Turns, then the turns between two rows, first turn first; the first pair answered:
turn j_494:
[-14  -4  10   5  -5   5   8 -11  17 -20   8 -10  19  -4  12   8 -26 -10
   9  -4  -7  -6   1   0  27  -3   3   1 -10   3   3  -3   4   8  -4   3
   9   4  11   4 -12 -16 -15 -12  -4] |-> [  5  11   4   9  -5   2   6  -6   2 -16   0   1  15  -3  11  10 -14 -15
   2 -13 -23   3  11  -5  16   1  10   7 -10  10   0   8  14  16   5   5
   3  -2  21   7  -1 -11  16 -11  -6]
[-15  12  -1   4  11  -4  15  -5  -3   5   8  -4  10  -5  10   6   0 -12
  -6  11   9  -8  -2  14  11  14   3   9   2  -5   2  13  -4 -20  -3   4
 -16  10   2 -12  -4  -2   3  -8   1] |-> [-15  13   3   5   1   4  12  -5   0   7  14 -10   4   0  13  11   3 -17
  -1   8   5 -17   1  16  14  11   9  14  -5   1   0  10  -6 -17  -6   3
  -7   9   5  -6   3   6   9 -10  -1]
[  3 -10  -5  -4   5  -5   0   4  -1   4   2  -7  -9  -1   4   9  10  13
   4   5  14  -3 -12  -5 -10  -2  -2 -10   8  -3   0  -6 -13 -16  -5  -5
  -4   2 -24  -3  -6   2 -20   6   4] |-> [ 14  -3  -8  -2  -7   1  -4   7  -5   8   7  -5 -19   4   8  12  20   4
   7  -5   3  -8  -5  -7  -8  -3  13   1  -3  10  -1  -4  -7  -5  -2  -7
   4   0 -15   2  12  15   4   0  -1]
turn j_242:
[ -6  -4  -3   0  11  -4   5   0  -4  -1  -6   8   3  -1  -3  -1  -6   4
  -4   6  10   5  -7   4  -7   0  -7  -7  10  -5   5  -1  -1  -5  -5   1
 -11   1  -5  -5  -3  -2 -11   1   3] |-> [ -6  -8  -7  -2   3  -8   2   4  -6   1  -3   4  -3   5   0  -3   0   2
  -4   4   9  -2  -3  -1 -12  -6  -3  -3   8  -4   9  -8  -4  -5  -9  -2
  -5   0 -11  -6   5   6  -9   3   2]
[ -7  -7  26   8 -12  -4 -23  15   6   3  11 -12  18  -6  -3 -15   6   6
  -4   0  -9  -3   2   0   0  11   2  -5   6  -9  -1   0  14  10  -1  -9
  15 -15  23  12  -1  -2 -19  -1  -2] |-> [ -5  -8  22   9 -15  -6 -24  18   3   2  11 -13  15   1  -2 -15  10   6
  -7  -2 -12  -6   3  -4  -3   8   5  -1   5  -4   1  -6  14  13  -4 -12
  18 -13  20  11   3   2 -15   0  -4]
[  0  -4  11 -11  -1   8  13   7   1   5  14   1 -22   9  21  11  37   0
  -1 -24  -3  -9  -7  -1  10  -2  18  19  -1   9  -2  -6  -5  17  -8 -19
   8  -6 -20  19  21  11  29   3   9] |-> [  5  14  18  -2  19   6  20  -3   3   0   0  14   2  -8  15  18  25  -3
  -3 -22 -10  20  -8   9  24  19   3  10   8   7 -15  14   7  19   8 -14
 -10 -14  -3  16  -8  -9  27   6  11]
[ -6  -4 -13  -2  -7  -7  -3   7  -6  -4   2  -2  -8  10   6  -5   2   5
   2  -6  -2  -5   6  -6 -13 -12   5   9  -1   1   9  -1  -6  -5  -4  -9
  11   3   1   0  24   9  13  -4   2] |-> [  4  14 -12   2  10 -11   2  -3  -8  -9 -12   7  13  -2  -1   3   0   6
  -5  -6 -11  20   7  -1  -4   4  -4   4   6   4  -2  12   2   0   7  -7
  -2   0  13  -1   1  -4  14  -2   4]
turn j_512:
[  7  -8  -3   3   4  -1  -1  15 -14  10   0 -11   3   5 -19  -6  10  -2
   5  12  -2   5  12   3 -13   4  -6  -1   0   3  -3  16   1  -4   0  14
  -6 -12  -5   4  -1  13   1  13   2] |-> [ 11  -6   1   5  -3   5   0  14  -8   8   4 -17  -1   6 -15  -3  13  -8
   9   6  -8   0  14   2  -6   3   3   6  -8  10  -8  14   2   5   1  12
   1  -8  -2   9   5  16   8   9  -3]
[ -8   1  -9  -3   5   8  -2  11  -9  10   8 -10   0  -2  15  -2  -4  -8
  14   5  13  -4  -6   1  19   7   5 -12  -3 -11  -9   8   4  -3 -32   1
   0   0   4  14  -6  -1 -23  -7 -19] |-> [ -8   2 -10  -3   8   5  -3  11 -13  11   2  -5   0  -7  12  -3  -2  -6
  11   7  12  -1  -5   6  11   6   1 -18   1 -16  -3   9   5 -10 -28   7
  -6   0   1  12 -10  -1 -23  -6 -13]
[  1   5 -11  11  -1   8 -16  13  -5  29   6  17 -22  12 -11   3  -3   1
   1  -8   8  -7   6   0  -5  -2   7   3   9   6  19   2   4  -4  -9   2
   3  -9  35   0  16  -6  -6  -5   8] |-> [ -2   1  -9   9  -6   9 -19  11   0  17   9   4 -22  15  -1   3  -5   4
   0 -12   8 -12  11  -4   6  -4  13   8   2  13  16  -5  -2   7 -16 -10
  14  -1  33   7  16  -5 -12 -11   4]
[-3 -3  4 -2  2 -2  3  1  1  4  2 -4  2  2  3  1 -4  5 -2  3  2  4  3  3
 -6 -2 -4 -4  4 -3  1 -1  0 -6 -1  1  1  2 -5  1 -4  1 -8  8  7] |-> [ 0  1  7  1 -3  2  1  3  2 10  3  3  1  0  2  2  1 -1 -1  3 -2  3  2  5
 -5  0 -3 -3  1 -2  1  1  4 -7  4  3 -2 -5 -2 -2 -1  3 -2  5  8]
Now pairs of rows:
Between the rows of a pair lie 2 to 3 turns.
[-16  -8   8  -6   4  -5  -1  -8  11  10  20  10  -1  -8  -5 -13 -17  -6
   6  10   4   0  -6  21 -14  -9  -7  -5   7 -11  16  -6 -19 -21   6   1
   7  24  12 -10   5  -7   0  11   4] |-> [ -2   2   2  -3  10 -13   0  -5   0  10  14  19   1  -7  -8 -15  -8  -7
   0   3  -7  15  -1  18 -23  -7  -5   0  12 -13  15   3 -13 -16  12   2
  -2  19  22 -13  10  -6  22  15   3] -> j_494 then j_494
[  4  -7   1  -4   3  -6  -4  11 -20   9 -12  10   4  -6  -1  -1  10  16
  -4   2  -8 -12 -16  -9 -25   7   3  -2   1  -8   1   3  -7   0  -6   2
  -1  -6   0 -10   4   1  13   5   1] |-> [  2  -6   6  -5  -7  -2  -5   9 -13  -3  -8  -3   3   0  10   0   9  15
   0  -3 -14 -22  -9 -11 -13   6  10   6  -6   6  -7  -5 -11  14 -10  -8
  12  -2   1   0   7   4  14  -3  -9] -> j_512 then j_512
[-22  -6   8  -2   3  10   2  -8  15  -9  11  -5  16  -4   6  -2 -28  -2
   4   7   2   1   1   7  22   0  -1  -3  -7  -2   5   3  -1  -3  -3   7
   7   9  14  -1 -12 -15 -19 -10  -1] |-> [ -2  14   3   6  10   5   3  -8  -2  -7   1   9  18  -4  -3   3 -18  -4
  -4   0 -15  20   4   4  15   6   0   1  -5   2   0  20  10   2   9   8
  -4   1  31  -2  -7 -12  10  -7  -1] -> j_494 then j_494 then j_512
[ 27  26  -5   7  14  -7   1 -10 -10  -6 -17   8   7  -6  -9   4  12  -1
  -5 -11 -18  24   7  -4   6  14   0   0   3   8 -19  17  17  18  13  -3
 -11  -9   8   2 -14  -5  25   3  -2] |-> [ 17  19 -10   0  20 -19   0 -15  -7 -23 -19 -13  15   0  -2  -2   4   8
 -12  -6 -11  25  11 -11   8  11  -2   0   7   9 -20   4   4  24   4 -17
  -2   1  -4   6 -21 -11   6   2  -4] -> j_512 then j_512
[ -7  16  -9 -10  14 -19   4 -10  -4 -14   6  -8  11   7   9  -2 -28   3
  -5  14   0  14   3   5   4  -4 -18  -1  -3   0   0   7   5   3  -5  -2
   5   6   6  -2  -7   4 -11   7  -9] |-> [-10  13  -4  -5   8  -8   2  -1 -10   4  12   4   1   2   3  -1 -25  -1
   2  18   3   8  -7  13  -9 -10 -22  -3  -1 -10  10   8   9 -17  -4  14
   0   0   8  -9   3  11  -6  11  -7] -> j_242 then j_512
[  7  10  -8 -12  14 -10   2   0  -3  -9 -10  -9   1  -1 -10   3 -12   8
 -18   0  -5  10   1 -15   4  14  -4  -2   7  -5 -11   4 -11  21  -1   1
   6   3  12   6 -11 -10   0   2   0] |-> [ 13  19  -5  -4   5   0   1   3  -5   5  -6   4  -3  -6 -14   9  -6   0
 -15  -2 -12  10  -5 -11   2  15   0   0   1  -4 -12  11   0  18   4  11
   2  -7  21   8  -3  -6  12   3   3] -> j_512 then j_512
[  9   8 -12   8  -9  -1  -6  12 -17  -5  -1  -1 -15  12  -4   9  15   6
  -2 -10  -1  -2  15  -9 -16  -5  13   7  -4   7  10   1  -6   9  -1  -8
   7  -1  11   4  19  17  31  11  -1] |-> [  4   3 -17   6   5 -10  -6   9 -24  -2  -6   4 -12   8 -10   3  11  11
  -5  -3   7   6   9  -5 -30  -6   3   1   8  -6  15   1  -8  -2   3   2
  -1  -3   6  -5  14  12  25  17   8] -> j_512 then j_512 then j_512
[ 15  -6  12  -4  -3  11   8  11   5   7  16 -22   1   4   0  -4   5  -6
  24  -3 -12   8 -15   6   6  -6  20   1   4  23  -3 -14  10  30  -4  -1
   6  13  -9   7   3  12 -26 -19 -10] |-> [ 15 -14  -4  -9  12  -4   4  15 -12  17   7 -12  -4   5 -11 -11   9   1
  16   6  -7   8 -16   5 -24 -13   7  -9  23   5  13 -13   5  10  -4   7
 -10  13 -24  -7   8  15 -24  -3   0] -> j_512 then j_512 then j_242
[ 28 -10  -7   2  -6 -13   6  -8  -5   3 -12  17 -12  -6 -22   4  17   1
   0  -7  -7   3 -24   2   1   0  -5   3  20   7  -6   5  -6 -14   7  -5
 -21 -33  -5   0 -10  -4  22   3   7] |-> [ 22 -16  -1   0 -22   4   3  -4   6   6   3   8 -19   0 -14   8  20  -1
  10 -11  -3 -18 -25   3  10  -8   6  13   7  14  -9  -4 -11  -8  -1 -10
  -2 -28  -5   7  -2   2  20  -8  -1] -> j_494 then j_494
[  1   5   2  -6 -21  16   6   7   8  27   0  19   3   1  -2   0 -20  -2
  -2   1   0  -3   0   6   5  -3  21   1  -9  22  -3  12   4  -4   2  19
  -5   5  -2  -4  -9 -18   6  -9   4] |-> [ -6   1  -4 -12  -3   0  10  -1   9   9  -7   7  15   3   0  -7 -27   7
 -11   5   4   6   2   1   9   1  14  -6  -1  17  -3   7  -4  -1  -3  10
  -6  11  -9  -3 -25 -29 -12  -8   2] -> j_512 then j_494 then j_494
[  6   9 -13  -2  11  -4   7  -3 -13  -6 -10   5  14   3  -3  -8   4 -10
 -11  -9  -6  16  11 -10   8  11   7   2   0  -6  -1   6   4   4   1   8
   1  -3  20  -4   4 -15  22 -16   5] |-> [  0   5 -14  -6  12  -7   7  -6 -14 -13  -8  -2  18   7   1  -9  -1  -5
 -14  -8  -2  15  11 -16  10   7   8   5   3  -6  -2   1   0   7  -2   1
   4   4  16  -2   0 -14  11 -18   6] -> j_512 then j_512
[  3  -3   9  -3   6  12  -3  -8  -9   1  -5   8  11 -19  -5  -3 -11  -1
  -4   1  -2  10   0  24  13   4  -7  -8  -6  -8 -11   8  13  -9   8   0
 -19 -20   2   4 -12  -6  16  -4   7] |-> [ -3  -9   9  -6   2   7  -3 -15  -2 -16  -2 -12  14  -9   5  -5 -13   4
  -6  -3  -1   3   4  15  26   2   1  -3 -10   3 -17  -8   6   7   2 -19
  -1 -11  -4  13 -14 -10   6 -13  -1] -> j_512 then j_512
[  6   9  10  -2   7   9  -6  -6   9   7   5   4   3   4  -7  13   1   0
  26   3  -7  -6 -16  -3  13  12   1  -2  -2   8 -18   5   8   5  -2   1
   1  -5  -6  -8 -18  -1 -34   8  -7] |-> [ 16  17  -1  -1  10  -5  -6  -9  -3  -7  -5  -3   4  13  -4  11   7   5
  14  -6 -19   3  -2 -14   6  13  10   6  -2  17 -21  10   8  19  -2 -11
  -1  -3  -2  -5 -13   2 -16   9 -15] -> j_494 then j_512 then j_494
[-13  -1   1  19 -15  11  -6   0 -13  17   7  26  -1  15   3  -2   8  -8
  11 -11 -19 -18  13  -3  -9 -14   7   6  -7 -12  19   8  14 -10  -6  26
  -3 -11  10 -16  17  -3  24  -8   3] |-> [ -2  17  -2  20  -4  -4  -2 -16  -5 -16  -5   8  19  17  10   0   6  -3
   1 -19 -27   5  29 -14  12  -2  11  13  -9   6  -3   7  13  18   1  -1
   2  -7  16   0  -5 -15  23 -15 -10] -> j_512 then j_242
[ -8  -4   7   1  -6   4  -3   2   3  12  10  11 -10  -3   6  -3  -3  -3
  11   6   4  -9   0   6   4  -7   1   1   0  -2   3  -4   2  -8   2   3
  -1  -3   6  -3   5   4  -2  -3   3] |-> [ -1  -5  -3  -2  -1  -7  -4   3  -3   4   3   9 -14   4   5  -5   5   2
   5   5   5  -7   5  -5 -10  -9   4   3   5   0   6  -5  -4  -5   0  -6
  -1   0  -1  -4  14   7   3   0   5] -> j_494 then j_494 then j_242
[  8   5   6   5  -6  11   0  -1   2  10   6  16  -2 -14  -7  14   7  -7
   3   3  -5   5  -7  12  13   4  -5   5  -4  -1  -2   9   8  -6   7  14
 -19  -7  19  -2  -5  -5   6   1   1] |-> [  3   2  11   5 -13  18  -1  -2  10  13  12  12  -6 -11  -2  13   8 -10
   7   1  -2  -4  -8  14  16   3  -3   8  -9  -1  -4   3   4  -4   3  15
 -11  -5  16   1  -3  -2   2  -3  -1] -> j_494 then j_494
[  2   1  -7  -5   1 -11  -3   8  -9  -8   1 -15 -10   8  -4  -2  22   3
  -4  -9  12 -12  11  -7 -16  -9   9   0   9   2  -2 -12  -5  -2 -12 -14
   0   3 -20   2  18  16   4   7   6] |-> [ 10   9  -6  -2   7 -10  -5   9 -17   4  -5   5  -7   2 -12  -2  24  -1
  -4  -7   8  -1   8   1 -21  -5   4  -4  14  -3   0  -2   3  -9  -3  -6
 -14  -4 -11  -6  16  18  13  13  11] -> j_494 then j_512
[  4  10   8 -12 -19  -4   1  -8   8  -9  10 -11  -7   6  11  -4  15   2
   5  -2 -10 -15  11  -6  13   2  19   7 -13  16 -14  -8  -8  10  -5 -16
  11   7   8  18  -6   7  11  -8 -13] |-> [ -3   9   5 -10   9 -15   3  -6  -7   4  -9  14   6 -13  -8  -4   6   8
  -3  15   2   9  -3   8 -12   9  -9 -17  12 -16   0   7  -1 -25   5   7
 -22  -1   6  -4 -25  -6  -1  12   7] -> j_512 then j_242 then j_512
[-20   8  27  -1  -8  15  -1  -7   1  -7  17  -4  10   1  -2  12   7  -9
  10   2  -6   5  -2  10 -13   9   0  -1 -12  -2   4   2 -11 -11  -2   8
   0   8   1   2   7   1   6 -23   1] |-> [-26   0  24  -3   1   6   0 -10   4 -14  13 -12  13   2  -1   7   2  -3
   3   9   0   7  -2   7 -17   6  -5  -7  -4  -6   9  -1 -18 -12  -1   5
  -1  10  -4   1   1  -2  -5 -18   1] -> j_512 then j_512
[ -9 -23   7  -7  -3  10   3 -14  17   0 -10  -6 -12  10   8   1  -7   8
  -2  11  14 -19  -2   1  10   4  -7 -13   2 -26 -19   0  -4  19 -13  -9
   6  -5 -20  14  -3   5 -15  -1   2] |-> [  3  -7  -2  -5  18  -6   6 -17   0  -3 -28  10  -4   4  -2   0  -6  13
 -13  12   6   6   5  -5  -5  10 -13 -18  11 -34 -17  13   1  13  -2  -7
 -10  -8 -11   9  -8   1   0  10   9] -> j_494 then j_494
[ -4  -3   5   5  -8   7   3  -9  18   4   7  -5   1  -7   0  10 -16  -1
  14  -2   6   7   1   7  22   4  -4   0  -6   3 -13 -10   2  11  -5 -14
   0   0   2   8 -11  -6 -12  -2  -1] |-> [-13 -15  -3  -1  -1  -4  -2  -4  12   5   2  -8  -3  -3  -3   2 -17   5
   7   6  14   4   0   2   1  -3 -12  -6   4  -7  -2 -16  -7  -1 -10 -15
  -1   4 -12   2  -8   0 -19   3   4] -> j_242 then j_512
[ -9   3   8   5  -8   7   4  -7   8 -14  14  -4   7  -9   6   4 -15 -15
  -1  -9  -9   6   6   4  21   5  -4   1  -8   3  -2  11   7  12   1   5
   4  11  10   4 -15 -16   3  -5 -10] |-> [-13   4   4   6   5  -3   6  -7   1  -8   6   3  12 -14  -1   2 -19  -9
  -5   0  -1  14   3   6   8   8 -16  -9   4 -12   5  13   5  -5   4  12
  -7  12   8  -7 -19 -20  -2   3   0] -> j_512 then j_512
[-15  -4  -2   1  -2 -12 -13  -1  16   1  10  -8  -1  -3  -1   3   3  -5
  -2   7   9  -7   3  12   5 -12  -3  -9 -10   2   2 -15  -4 -11  -3   3
   8 -14  -6  -2  -6  -3 -26 -12  -4] |-> [ -4   6 -10   4  14 -23 -12  -2   3  -2  -3   5   4  -8 -10   1   5  -2
 -10   5   3  15   7   8  -6  -6 -10 -11  -1  -2   2  -3   0 -13   4   7
  -8 -18   0  -7 -12  -7 -11  -6   0] -> j_494 then j_494
[  9   6 -10  -3   0 -13  -2   8   1   6 -13   1  17   3   0   3   1   9
 -10  -1 -17  11   4 -14  -5  13 -20  -4  10 -19   8   7  13  -2   2  10
  -8   0  12 -16 -12 -26   6   5  -3] |-> [ -3 -17  -6  -9 -23  -2 -10  14  16   6   3 -19  -2  13  10   2   5   7
   0   2  -4 -24   1 -18   0   0 -11   0   0 -15  12 -13   2  -2 -13   0
  10   9  -5  -7   4 -12  -8  -2  -5] -> j_512 then j_494 then j_242
[-20   0   4   2   5  -4  -2  -3   0   5 -10 -13   4   4   1   8 -12   0
  -3  -3  -6   0  11   7  21  -3  -3  -3  -2  10   2   2   6  13  -7   6
  10   0  11  -2  -5  -7   4  -4  -2] |-> [-16   4   4   6   3  -2  -4  -1  -3  14  -9  -2   0   0  -5  10  -7  -4
   1  -4  -7   1   8  10  18  -1  -4  -5   1   8   4   9  13   7  -4  15
   4  -5  16  -5  -2  -3   9  -2   2] -> j_512 then j_512 then j_512
[  5   5 -12   6  -6   6  -2  -4  -1 -15  -5 -15  -5   9  -4   3  11 -13
  -2  -3   4   4   4 -17   6   0   3   7   0   7 -18  -1  -7  19  -2  -4
   4   7  -1   8   4 -11  -5 -12 -11] |-> [ -3   0 -11   4  10  -1   1  -2  -4  -8  -9  -3  -3   0 -12   1   3 -10
  -6   8  12   9  -5 -10  -6   0 -12  -6  14  -8 -10   2  -9   1   3  10
 -10   5  -6  -1  -7 -19 -19  -5   1] -> j_494 then j_494 then j_512
